One turn or mirror swaps these rows in pairs. Which row does each one swap with?
moraf: [ 16   6 -20 -11 -19 -18 -25 -12 -11  23   7  16   1   7  10 -17 -18  -5
 -20  34  -8  13  41]
voz: [  0 -10   4 -11 -22  -8  -5  19 -21  33  29  14  10   8  -7  -3  -9 -18
  -1  24  -6   4  13]
bogez: [ 12 -39 -18   0  -8 -12  -6  19  -5   1   6   6  -2  13  12   6   8   0
   5  -6  -9  15  12]
Met: [ 12 -19   5 -16  14   5  11  -1  -8  14  11   1  -2  -8  39  11  -6  -7
  -3  27   0  -2  46]
gib: [ 17 -18 -14  -9  14 -22   8  -9 -10  15  17   0  14 -17  24   5 -11  13
  -8  24   7  -5  42]
Muv: [ 10  -5 -21 -16 -12  -9 -13 -16   2  26   6   5  -8   2  19 -19 -39  -3
  -5  31  -9   9  37]
kevor: [  5  -8  -8 -18   1   0 -10   9 -16  14  21  11   6   3  23  14 -14  33
   9  22  -5  -9   6]
Tese: [ 29  -7   5 -20  16  -8  -9 -12  -4  19   9   8 -19   9   7   2 -23 -36
   3   0  13   4  21]
fotab: [ 21 -20 -11 -14  12 -17  17   2  -7   5  15   3  15 -18  34   7  -7   7
  -1  26   7  -2  34]
vab: [  6 -18   4 -12 -16  -9 -15  10 -27  18  28  27   6   6  -6 -15  -8 -24
   1  12  -9   2   6]
dut: [ 19 -21  -5 -13  11  -8  17  -1 -12  13   7  -2   6 -13  38  14  -7   9
  -6  26   3  -4  37]
tuge: [ 14 -16  -5   1   3 -20  -7   7  -4  10  -6   6  -2  15   8  -3  27 -15
 -16   1  -7  10  33]
simet: [ 29 -16 -12 -19  -1  -9  -9 -13  -2  19   8   6 -19   0   9 -12 -38 -33
  -6  10   3  10  23]
febun: [ -1  -9  -8 -16  -1   1 -13  11 -15  12  21  14   4   1  20  11 -10  35
   9  18  -1  -7   7]
Saso: [ 19   4 -20 -12  15 -16 -25 -11   2   5  -3   5 -16  27   8  -3  -8   1
  -2  -3   7   7   7]
Nipe: [ 23 -11 -27  -9   8 -26 -23 -20  -7  -4   8  13  -7  14  14  -9  -7  11
  -7   1   6   2   2]
Duvun: [ 13 -32   6 -13 -16  12 -22  -2 -20   5  14  24 -23   4   7 -12 -13 -18
 -12  14  -9  -2  18]
Nume: [  9   9  -2  -7  -5 -17 -20  -5 -10  20   1  21   3  13  17 -14  22  -2
 -22  25  -2  10  38]
Fozef: [  5 -28 -12  -4 -14  -1  -3  21 -10   8   8   9   2  10  15   6 -10  26
   7   1  -7  -2   5]
mogu: [ 24 -22 -14 -16   0  -8  -7 -15  -1  18   9   5 -17   1  10 -12 -39 -33
  -5   9   2  11  21]
mezog: [ -2   2   1  -9 -20 -10  -7  16 -12  47  21  14  10   6   2   3  -7 -16
   1  25  -5  11  20]
Pif: [ 26 -10 -26  -7  11 -27 -22 -11  -9  -4   7   9  -1  10   7  -8 -12  15
  -9   0   7   1  -1]
doku: [ -3 -10   0 -21   2   2 -11   6 -16  15  19  12   6   0  19  13 -11  32
   9  22   0 -11  10]
bas: [  7  -3   1  -8 -20  -9  -8  15 -15  47  23  16   8   5  -1  -5  -8 -21
   5  26  -8   7  16]
sol: [ 28 -12 -11 -16  -1   0  -9 -11  -3  17  10   2 -15   2   7  -8 -38 -35
  -4   4   4  13  21]
sos: [  0  13  -2 -19  -5 -10  -8   9  -3  47  10   6   0  15  12  14   2 -14
   8  23   1  16  24]
bog: [ 26 -15 -16 -16  -3  -7 -12 -11  -3  26   4   2 -16   0   6 -14 -41 -31
  -2  18   0  10  24]
vek: [ 12 -21  -5   0   0 -23  -8   9   0   9  -3   4   1  16  10  -5  25 -18
 -14   0  -2  17  27]
bama: [ 12 -19  15 -17   9  18  -3  -2  -6   4   5   2 -14   8  33  12  -4 -14
   2  17  -1  -1  41]
Novis: [  6   9   4 -17 -11 -12  -4  16  -8  50  16  12   9   6   8   5  -3 -21
   4  26  -4   7  24]
val: [ 28 -14 -19 -17 -11 -12  -7 -16   1  22   3   7 -12   1  17 -21 -41 -16
  -4  19   2  14  28]
mutof: [ 10 -21  11 -20   6  20 -14  -1 -15  -5   5  12 -23  10  22   2 -11 -15
 -11  15  -8  -5  33]
saf: [ 24 -13 -26  -9  10 -28 -21 -16 -10  -3  10  13  -6   8  11  -8 -11  17
 -12   2   7  -2   4]
mitu: [ 30 -13  -9 -19  11 -12 -11 -12  -3  14   3   6 -17   7   9   0 -30 -39
  -2   2   3   8  25]
bove: [  8   8   2 -18 -20 -11  -4  12 -11  51  21  11  11   5   3   2  -5 -14
  -1  22  -7  12  22]
rusis: [ 17 -21 -18 -11  16  -9  15  -4 -16  12  11   0  11 -18  30   2 -11  12
 -14  28   9   0  27]
sako: [ 11  12 -14 -14   5 -14 -19  -3   8  26  -5   3  -8  28  11   6   3 -11
   6   4   3  21  18]
lago: [  2  10   3 -14 -10  -8  -7  16  -6  46  16  11  12   6   9  13  -1 -14
  10  24  -4  10  27]
Bazor: [  6 -13   0  -9 -21  -9 -11  17 -14  27  31  28   6   2  -7  -5 -16 -21
  -9  19  -9   0   9]
kuzar: [  0  -5  -3 -13  -1   1  -9  10 -14  21  18  13   7   5  25  12 -14  33
  11  20  -6 -12  11]
tezod: [ 18 -10 -24 -17 -13  -7 -11  -9   3  25   4  18  -7  -5  15 -15 -44 -12
 -12  27  -3  14  27]
musa: [  3  -8  -7 -16   1  -1  -8   6 -19  15  25  15   8   3  19  10 -12  33
  10  19  -3 -13   7]
ked: [ 14 -16   2 -14  15  11   8   1 -10   9   6   2  -6  -9  35   9   0 -10
  -2  25   0  -2  48]
Neve: [  5   0 -11  -7 -20  -8 -22 -15 -11  31   9  20  -3   0  13 -18  -2   2
 -23  39  -3   5  38]
mezuv: [  5  13 -11  -7 -15 -18 -29 -15 -18  32  13   5   1   7  19 -15   0   5
 -17  29  -4   8  34]
Buru: [ 26 -12  -9 -16   6  -7 -10  -7   1  19   2   2 -18   8  10  -5 -32 -40
  -3   5   4  10  22]
Luv: [ 12  -2  -3  -7   2 -18 -11  -6  -7  17   0  11   7  19  11   0  29 -13
 -23  17   6  11  40]
Gos: [ 20 -18  -9  -2   2 -24  -9   6  -2   6  -5   3  -4  19  13  -3  25 -13
 -16  -3   2  10  27]
lakek: [ 14 -23  10 -16 -19   9 -20  11 -26   6  20  27  -7   5   2  -5 -25 -19
  -2  15 -12  -2  22]
Nazev: [ -1  -2   1 -13 -19 -12  -4  15  -9  49  24  14  12   3   3  -2  -5 -14
   3  26  -6  11  20]
volov: [ 25 -12 -28 -13  13 -27 -24 -12 -10  -6   8   8  -6   8   7 -12  -8   6
  -8   2   8   1   1]
Fitan: [ 18 -33 -10   7  -7 -14   1  21   4   5   9   4  -2  13   9  -2   9   9
  -6  -3  -8   6   8]
Vudi: [ 27 -11 -31 -11   9 -28  -2 -11 -15   1  20   5   7 -11  17  -8 -11  15
 -14  20  13  -7  17]
gegos: [ 10 -15   5 -15  13  10   8   4 -14  13   7   0  -1  -5  38  14  -2   0
  -2  26   6  -6  45]
Godi: [ 16 -24  12 -21 -10  12 -29   0 -27   4  15  11 -21   4  15 -10 -19 -13
  -1   1  -6  -1  17]
kuval: [  9   8   7 -29  16   1  -7   4 -21  25  21  17   2   6  20  15  -5  13
  11  20   4 -12  13]
pel: [  4   4 -12  -8 -16 -17 -17  -9 -15  27   6  18   2   6  23 -22  -2   5
 -21  37 -13   5  38]
Nura: [ -1 -15 -10 -16 -10   0  -8  10 -12  16  15  11   3   2  23  14 -11  32
  11  24  -8  -9   5]
patob: [ 17 -23  12 -21   8  19  -3   0  -5   3   5   8 -15  10  29  10  -2 -14
  -1  15   0   1  43]
gan: [ 26 -15 -25  -5   7 -28 -16 -18 -10  -6   9  12  -1   0   7 -11 -11   8
  -9   4  12  -5   1]
topa: [ 27 -12 -31 -12  10 -30 -18 -15 -14  -1   8  15  -2   5  12 -10  -8  14
  -8   9   9   0   3]
Dal: [ 17 -28 -11   6  -3 -20  -4  16   0  -3   1  -2   1  12   9   1  18  -7
  -7  -2   1  11  15]
nub: [ 22 -12 -31 -13   8 -22 -23 -14  -8  -4   6  10  -5  12   9 -12 -13  16
  -6   1   7   2   2]
lagop: [  9 -27   9 -14  -7  10 -21   6 -20  -8  13  18 -17   4  10 -20 -17 -18
  -9  12 -10  -4  21]
Tikol: [ 13  -2   0  -8   4 -24 -13  -6  -8  18  -4   9   4  17  14  -2  29 -15
 -18  13   2  13  34]
Limu: [ 19   4  14 -30  25  -2  -3  -7 -17  23  20   9  -5   5  14  17 -12 -16
   9  11   8  -9  22]
zigo: [ -2 -15  -6 -11  -3   2  -9  13 -11  10  17  10   1   7  17  13 -16  32
  11  18  -4 -11   7]
Ral: [  9 -33 -15   4  -5 -22   2  18  -1  -1   0   1   6  15  12   7   6  -1
  -4  -3  -6  11  14]

Swapped with kuzar: volov
Swapped with bas: bog
Swapped with Saso: kuval
Swapped with Tese: sos
Swapped with pel: lagop
Swapped with vek: Met
Swapped with mezuv: Godi
Swapped with mutof: Nume
Swapped with Nura: gan
Swapped with Buru: Novis
Swapped with Dal: dut

